Some points, each followed by its number:
[  6  34   0 -34 -24  16  38 -48   6   9  40 -47  29] 0
[-17   7  16  41  80 -14 -22 -27 -12  33   3  27  17] 1
[-33  73  19 110 127   8  20   1 -14 109 -73  80 -40] 2
[  7  -3 -39  29 -15 -25 -40  49 -38 -16   0   9 -17] 3
[-15   2   0 -41  15   4  20 -53  -7   9  21 -20  16] 4
[  2   2 -27  64 -18 -10 -12  51 -19 -16   3 -12 -21] 5
[ -5   5  11 -54  14  39  40 -49 -20   2  39 -31  41] 6
[ 26  -9   0  11  10 -21 -27  -1  -4 -21   8   6  32] 7
[ 30 -20   4  -7  22 -26 -24   4   6  -6   1  22  41] 8
[ 18  -5 -24  22 -34 -19 -21  -2  -5 -27   0 -10 -13] 9
[ 13  -7  -2  21  17  -7 -29 -14 -11  -7  11  22  27] 10
[ 36  21 -14  17 -37 -23   4  12   5 -40   1  -1 -14] 11
[  4 -15 -27  23 -39 -35 -28  -6 -20 -39  15  -5  -9] 12
[ -19   45  -31   91   35  -10   83   32   24   14 -111  -20  -54] 13
[  4 -11 -28   6  20 -53  -4  78 -31  31 -33  25 -24] 14
[ 16 -15  -3   4  46 -30 -44 -10 -13   4   3  30  41] 15
[  3   0 -20   6   1 -51  -1  56 -28   7 -38   6 -26] 16
[  40   56   96  -56 -127   99  127    6   66   63  -47    1 -127] 17
[ 21 -25  -1   7  26 -25 -33  -7  -8  -9   7  25  41] 18
[ 25  -1 -34   4  -7 -33 -15  57 -21   5 -26   6 -29] 19
[  8  26   7   4 -22 -16  46 -37  23 -14 -15 -43 -32] 20
[-61  -1 -29  83  20   2  53  24 -13  20 -39 -26 -23] 21
[ -8  -2   5   6   0  27  -3 -33  -2 -28  55 -41  38] 22
[ -57    8   20 -100  -63   55  -41    2   41  -18    6  -25  -22] 23
[ 46  19  -2   0 -53 -40  10  -9  11 -35  -4  -3 -17] 24
[ 45  21 -15  31 -54   2  -6   6  10 -47  13 -16  -6] 25
[-18  24   6  39  61 -14 -14 -39  -4  26   3  38   1] 26
[ 29 -22  -7   1  22 -20 -35   2   2 -17  11  23  49] 27
[-21 -14   0 -18  30   4  15 -44 -12   1  26 -30  24] 28
[ 66  10   1 -25  21 -34 -13   1  23  -2 -16  36  40] 29
[ -72  -16   70 -101 -124  127  -14   19   64   22  -37   19  -94] 30
[ 23   4 -13  28 -58  -6 -32 -11   4 -45  41  -9   4] 31
[ 16 -22  -3  -4  26 -26 -35   0   0  -6  15  18  43] 32
[ -5   3   5  26  58 -21 -17 -13 -10  14   4  28  21] 33
[-11  -7 -23  25   8 -42 -12  68 -44  15 -35  12 -28] 34
[-27  -4   7 -63   3  59  39 -44 -28  15  41 -15  22] 35
[-13 -26 -28   9  30 -57 -18  66 -32  25 -27  15 -19] 36
[ 21  41  17 -49 -20  49  60 -17  24 -20  31 -38   6] 37
Which three points above are nearest to each new point, looking only along the 2 directions in which the numbered points spread most? Their numbers follow each, nearest first.
[-19   8  -6  13  37  14  48 -31  -4  15   5 -26 -15] 11 24 9
[  9   6  14   0  52 -32  -3  -4   1  -3 -17   1  13] 3 33 26
[-30  12 -10 -22   9  -4  33 -23  -9  12  16 -45 -20] 24 25 11
[ -90  -33   56 -107 -117  127   -5   17   56   30  -25   -7 -102] 30 17 23
[-38  23 -19  58  19  -9  71  25   8   9 -46 -31 -31] 21 16 34
[ 10  13  23   6  12 -20   9 -37  11  -2  12  -1  43] 12 28 29
[-27  -3  21 -35 -43  79  16 -23  14 -15  41 -27   0] 37 23 35
[ 33 -12 -36  12 -18 -36 -24  59 -30  -1  -5  11 -37] 5 19 3
[ -81  -27   54 -104 -123  127   -8   29   53   45  -20   -5 -100] 30 17 23
[-14  -5  14 -19 -49  84   8 -22   7 -15  44 -25  -2] 37 35 23
[-63  -5 -39  70  22   6  48  19  -9  23 -40 -28 -30] 21 34 16
[ 25  -2 -23  39 -54   1 -27  -1  -8 -48  38 -12   5] 28 31 4
[ 17  29  25  -9  -1  16  34 -37   8 -12  33 -43  23] 4 0 6
[ -72  -24   49  -62 -114   96  -12   10   65   29  -24    6  -79] 30 23 17
[ -1  46  -5  17  52  16  88 -46  15  34 -36  -6 -49] 21 16 20
[ -79  -34   50  -76 -127  118  -26   20   46   25  -29   19  -89] 30 17 23
